Some points:
(-1, -41, -44, -52, 13, -2, -45, -52, -21, -54, -15, -35, 101, 53, 23, -45, -23, 7, 11, 30, -19, -25, 5, 29, 12, 61, 4, -37, 58, 1, -33, -84, -39, -25, 50, 28, -45, 35, -21, 2, -42, -11)
(25, -16, -67, 22, -86, 0, 13, -55, 2, -47, 18, 35, -15, -26, 72, -59, 70, -26, -31, 6, 2, 7, 17, 22, -21, -79, 67, 10, -18, 14, 10, -13, -20, -42, -42, 9, 29, 46, -64, -52, 7, 21)
(28, -35, -83, -5, 61, -23, -4, 18, 31, 6, -84, -40, -64, -22, -7, 13, 41, -41, 47, -10, -66, 23, -5, -54, -16, -76, 25, 42, -1, 27, 43, -30, 39, -13, 11, 34, -46, 24, 4, 15, -12, -11)
(-70, 56, 0, -15, 8, -13, -18, 53, 24, 0, -10, 50, -4, -45, -56, -66, -28, -74, -11, 90, 32, 21, -63, -34, -24, 23, 15, -16, -17, -79, 22, -5, 61, -32, -34, 15, -17, -15, -13, -20, -50, -7)
(-8, 21, -37, -71, 18, -104, 86, 21, 2, -21, -5, 56, 57, 12, 7, 72, 26, 46, -37, -10, 9, -5, 67, 17, -7, -6, 22, -21, 49, 6, 68, 65, 89, 25, 6, 10, 16, 92, -3, -3, -30, -46)
(41, 61, 24, 35, -18, 42, 5, 42, 34, -24, -13, 4, 13, 51, -5, -54, -34, 10, -7, -13, 8, 20, 78, -29, 62, -1, -55, 20, -112, 20, -20, -26, -56, 3, 25, 22, -2, 109, 51, -7, -83, -34)
(-20, -21, -11, -21, 70, 79, 55, -8, 19, 55, 53, 60, 67, 25, -30, -32, -54, 89, 78, 2, -49, -12, 35, 23, 12, -57, 17, 33, -29, 42, -32, -13, 32, 46, 11, -31, 6, -3, -33, -6, 7, 12)
(-47, 39, -48, 74, -37, 7, -23, -44, -10, 0, 13, 22, -15, 27, 27, 34, -43, 8, -4, 21, -56, -9, 37, -15, -44, -20, -44, 32, -24, 9, -35, 42, 22, -4, -28, 21, -19, -56, 48, -10, -39, 2)
(-36, -26, -3, 20, 62, 31, 33, -58, 72, 3, 60, -18, -12, -2, 14, 112, -28, -51, -90, -78, -48, -57, 11, 7, 7, 5, -57, -14, -55, -31, -12, -59, -35, -22, -9, -65, -27, 48, -33, -31, -11, -12)
(3, -1, -20, 30, 9, -19, -59, 20, 6, 26, 14, -28, -57, 24, 58, 5, -70, 9, 56, 58, 49, 48, -38, 9, -41, -42, -6, -22, 11, 5, 67, 28, 18, 57, 51, -17, 17, 72, 37, -66, 66, 63)
(-48, -13, -17, -33, 38, 8, -50, 41, 22, -40, -47, 39, -38, -35, 30, 37, 32, 30, -47, 13, 11, -2, 18, 48, -21, -38, 56, 17, -44, -21, 40, 12, -49, 58, 90, 84, 25, -31, 19, 5, 48, 20)
(-5, 13, 33, 4, -31, -26, -56, 70, -34, -21, 29, -57, 78, 60, -24, 38, 15, 9, 7, -37, -8, -16, -22, -16, -53, -19, 36, 46, -6, 42, 26, -9, -24, -37, -48, 12, -22, -28, -16, -8, 32, 19)
(-22, 35, -23, -39, -32, -1, 58, 33, -33, -28, 23, -61, -10, 61, 35, -60, 62, -8, 36, -65, 8, -48, -46, 46, -26, 40, -9, 53, -40, -47, 8, -5, 50, -18, 25, -4, -8, -37, 18, -6, 30, 28)
(43, -48, 21, 5, 40, 7, 30, 10, -63, 43, 17, -76, -3, 12, -22, 50, 12, -79, 33, 62, 87, 7, 27, 33, -34, 11, 39, -33, -10, -32, -110, 46, -1, 21, 12, 62, 9, 17, 11, 61, -24, -31)
(49, -105, 26, 6, -22, 25, -32, 21, 54, 54, 1, 85, 77, -12, 9, 15, 64, 3, 50, -53, 70, 4, -9, -36, -40, -1, -58, -54, 20, -29, 32, 55, -31, -105, -14, 6, -26, -96, 36, -11, 15, -63)
(-14, 7, -78, 40, -32, -13, -16, 37, -25, 82, 44, -10, 7, -19, 20, 33, 13, -2, -32, -18, -36, 45, -53, -1, 21, 23, -11, -18, -30, -4, -26, 15, 29, -9, 7, 17, -34, -37, -45, 3, 15, -38)
(-82, 77, 64, -47, 8, 12, 44, -36, -36, 14, 25, 17, -19, 42, -10, 20, 15, 21, 31, 18, 14, 93, 1, -49, 26, 5, 33, -4, 44, -21, 19, 80, 9, -78, -1, -8, -77, 28, -53, 84, 31, 11)
(-3, -9, 49, 21, 29, -60, -33, -20, -44, -11, 111, 57, -35, -89, 65, -38, -28, -6, 7, -49, -14, -19, -6, 67, -19, -9, 7, 30, 31, -7, -25, -19, -37, 38, 20, 23, -40, 18, -77, -36, 24, -67)
(6, -16, -17, 76, -20, 15, 19, -25, 29, -5, 23, -25, -12, 39, -12, 16, 42, 55, -41, 54, 56, -63, 28, 1, 54, 27, 2, 10, -8, -4, 71, -19, -30, 51, 55, 64, 26, -68, -38, 29, -37, -64)
(90, 59, 110, -18, -19, 64, 119, -36, 40, -80, -26, -9, 0, -18, -23, 2, -15, -27, -16, 36, -7, 42, -3, -25, -32, 61, -51, 6, 1, 97, -26, 16, -12, 29, 36, -25, -20, -42, -54, -91, 44, -27)
(6, -32, 2, -32, -30, -5, -20, 12, 15, -23, 89, -24, 15, -44, -9, 27, -42, -50, -89, -38, 46, 46, -26, -6, 54, -28, 8, 42, 35, 8, -17, -8, 15, 46, 12, -36, 5, -3, 79, 46, -39, 50)
(15, -18, -15, 127, 59, 18, 5, 10, -81, -79, -17, 92, -15, 20, -5, -44, -17, -46, -36, -36, 13, 3, 68, 5, -20, -13, -37, -55, -18, 48, 44, 29, 16, -19, -15, -25, -7, 0, -62, 0, -40, 107)
(-22, 16, 48, -47, -53, -1, -30, 8, -50, 46, 30, 8, 15, 49, -20, -28, 13, -49, -28, -13, -93, 22, 67, -25, 10, -21, -32, -93, 14, 36, 42, -34, 16, 45, -15, 57, 56, -60, 72, 8, -25, 34)
(-37, -41, 9, -53, 9, 31, -23, -11, -54, 28, -19, -10, 3, 60, -51, -51, -11, -13, -60, -26, -62, -30, -43, -11, 30, -29, -10, -1, 62, 31, 20, 70, -80, -22, -9, 48, 68, 28, 34, -23, -38, 0)
(-24, 14, 16, 11, 32, 9, 4, -2, 40, 40, -52, -104, -34, -41, 77, -68, -126, 25, -31, -78, 37, 5, 35, -21, -63, -6, 39, -52, 16, -4, 8, -13, -2, -57, -19, -35, 77, -41, 1, 23, -21, -11)
(117, 69, -5, -23, -65, 52, -44, -5, -56, -9, 32, -29, 2, -63, -21, 17, -6, 51, 26, -3, -73, -72, -48, 45, -22, 20, 12, 18, -18, -29, 4, 7, 44, 3, 43, -31, -20, 48, 31, 63, -23, 16)
(-6, -57, 2, -40, 11, -72, -13, -7, -51, -53, -19, -51, 51, -78, -40, -43, -5, -5, 8, 44, -17, 19, 55, -31, 108, 31, -33, 53, -60, 1, -2, -6, -4, -34, -49, 2, 23, -7, 18, -27, 40, 33)
(17, 6, -21, -80, 93, 5, -74, 33, 26, -2, 53, 8, -67, -29, -14, 14, 16, -1, 9, 52, 46, 12, -10, -35, -15, 19, -58, 56, 43, 14, -45, -54, 66, -10, 6, -45, 72, 25, -23, 22, -12, 25)
(-81, 13, -6, 42, -22, 4, -14, 32, 36, -38, -10, -22, -22, -41, -13, -2, 41, -61, 67, 16, 28, -34, -7, -45, 65, 8, 30, -23, 60, 61, -49, 61, 17, 28, 39, -41, 25, 16, 24, 34, 60, 6)
(4, -29, 42, -45, -82, 37, 48, 7, -11, 59, -69, 18, -60, -29, -39, 48, -32, 32, 38, -56, 30, -57, -21, -7, 17, 23, -14, 34, -6, -40, -42, -45, -7, -4, -20, 11, 1, -11, -69, -12, -20, 18)
(-17, 8, 70, 0, 54, 19, -16, -66, 2, -29, -51, -3, -15, 38, -25, -5, 26, 98, -34, 19, 30, -5, -76, 101, 33, -36, -4, -17, -44, 50, -37, -45, 78, -5, -56, 0, 20, -33, 15, -34, 2, -43)
(-21, -41, 21, 20, -77, -21, 26, 25, -41, 38, -39, 10, -25, -12, -17, -18, 3, 59, -41, 43, -20, -11, -19, -6, -52, 43, -16, 15, -2, -20, -29, -26, -20, -43, 23, -46, -67, 44, 40, 49, 51, -5)
(21, 27, -1, 59, -14, -31, -2, 5, 12, 37, -35, 36, 25, 4, -40, 41, -2, 0, 58, 20, -44, 39, 54, 77, 49, 30, 94, 21, 39, -52, -21, -36, -40, -62, 55, -49, 36, -55, 10, -62, -1, 16)
(46, 80, -41, -10, 5, -95, -2, -39, 39, 56, -52, -12, 11, -26, -33, -41, 51, 8, 42, -23, 37, -3, -42, -26, 12, -65, -77, 2, -2, -39, 3, 19, -64, 77, -34, -17, -22, -38, -4, 27, 6, 31)
(0, -61, 20, 44, 20, 6, 40, 20, 19, -14, -49, 45, 29, 5, 39, 58, 18, -10, 34, 5, -17, 63, -81, -64, -54, 25, 59, -19, -3, -54, -14, -16, -16, 39, -81, -25, 87, 31, 25, 56, -9, -55)
(50, 5, -23, -5, 1, 15, -14, -50, 85, -11, -21, -28, -30, 49, 40, 2, 6, -10, -3, 16, 15, -50, 17, 5, 33, 92, 11, -62, 65, 4, 45, 20, -35, 76, -101, -22, -101, -19, 38, -23, 78, 13)
Along one direction, these points spread out more than along any other. How far along it is each point below, from 0 to 99? 50 is the average, and the first point above lies past it. One standard deviation of the points above along it is 16.
(-24, 14, 16, 11, 32, 9, 4, -2, 40, 40, -52, -104, -34, -41, 77, -68, -126, 25, -31, -78, 37, 5, 35, -21, -63, -6, 39, -52, 16, -4, 8, -13, -2, -57, -19, -35, 77, -41, 1, 23, -21, -11) : 49
(-22, 35, -23, -39, -32, -1, 58, 33, -33, -28, 23, -61, -10, 61, 35, -60, 62, -8, 36, -65, 8, -48, -46, 46, -26, 40, -9, 53, -40, -47, 8, -5, 50, -18, 25, -4, -8, -37, 18, -6, 30, 28) : 48
(25, -16, -67, 22, -86, 0, 13, -55, 2, -47, 18, 35, -15, -26, 72, -59, 70, -26, -31, 6, 2, 7, 17, 22, -21, -79, 67, 10, -18, 14, 10, -13, -20, -42, -42, 9, 29, 46, -64, -52, 7, 21) : 59
(3, -1, -20, 30, 9, -19, -59, 20, 6, 26, 14, -28, -57, 24, 58, 5, -70, 9, 56, 58, 49, 48, -38, 9, -41, -42, -6, -22, 11, 5, 67, 28, 18, 57, 51, -17, 17, 72, 37, -66, 66, 63) : 32
(-48, -13, -17, -33, 38, 8, -50, 41, 22, -40, -47, 39, -38, -35, 30, 37, 32, 30, -47, 13, 11, -2, 18, 48, -21, -38, 56, 17, -44, -21, 40, 12, -49, 58, 90, 84, 25, -31, 19, 5, 48, 20) : 42
(-70, 56, 0, -15, 8, -13, -18, 53, 24, 0, -10, 50, -4, -45, -56, -66, -28, -74, -11, 90, 32, 21, -63, -34, -24, 23, 15, -16, -17, -79, 22, -5, 61, -32, -34, 15, -17, -15, -13, -20, -50, -7) : 27
(-17, 8, 70, 0, 54, 19, -16, -66, 2, -29, -51, -3, -15, 38, -25, -5, 26, 98, -34, 19, 30, -5, -76, 101, 33, -36, -4, -17, -44, 50, -37, -45, 78, -5, -56, 0, 20, -33, 15, -34, 2, -43) : 67
(17, 6, -21, -80, 93, 5, -74, 33, 26, -2, 53, 8, -67, -29, -14, 14, 16, -1, 9, 52, 46, 12, -10, -35, -15, 19, -58, 56, 43, 14, -45, -54, 66, -10, 6, -45, 72, 25, -23, 22, -12, 25) : 35
(43, -48, 21, 5, 40, 7, 30, 10, -63, 43, 17, -76, -3, 12, -22, 50, 12, -79, 33, 62, 87, 7, 27, 33, -34, 11, 39, -33, -10, -32, -110, 46, -1, 21, 12, 62, 9, 17, 11, 61, -24, -31) : 31
(-1, -41, -44, -52, 13, -2, -45, -52, -21, -54, -15, -35, 101, 53, 23, -45, -23, 7, 11, 30, -19, -25, 5, 29, 12, 61, 4, -37, 58, 1, -33, -84, -39, -25, 50, 28, -45, 35, -21, 2, -42, -11) : 65
(15, -18, -15, 127, 59, 18, 5, 10, -81, -79, -17, 92, -15, 20, -5, -44, -17, -46, -36, -36, 13, 3, 68, 5, -20, -13, -37, -55, -18, 48, 44, 29, 16, -19, -15, -25, -7, 0, -62, 0, -40, 107) : 73
(-82, 77, 64, -47, 8, 12, 44, -36, -36, 14, 25, 17, -19, 42, -10, 20, 15, 21, 31, 18, 14, 93, 1, -49, 26, 5, 33, -4, 44, -21, 19, 80, 9, -78, -1, -8, -77, 28, -53, 84, 31, 11) : 30
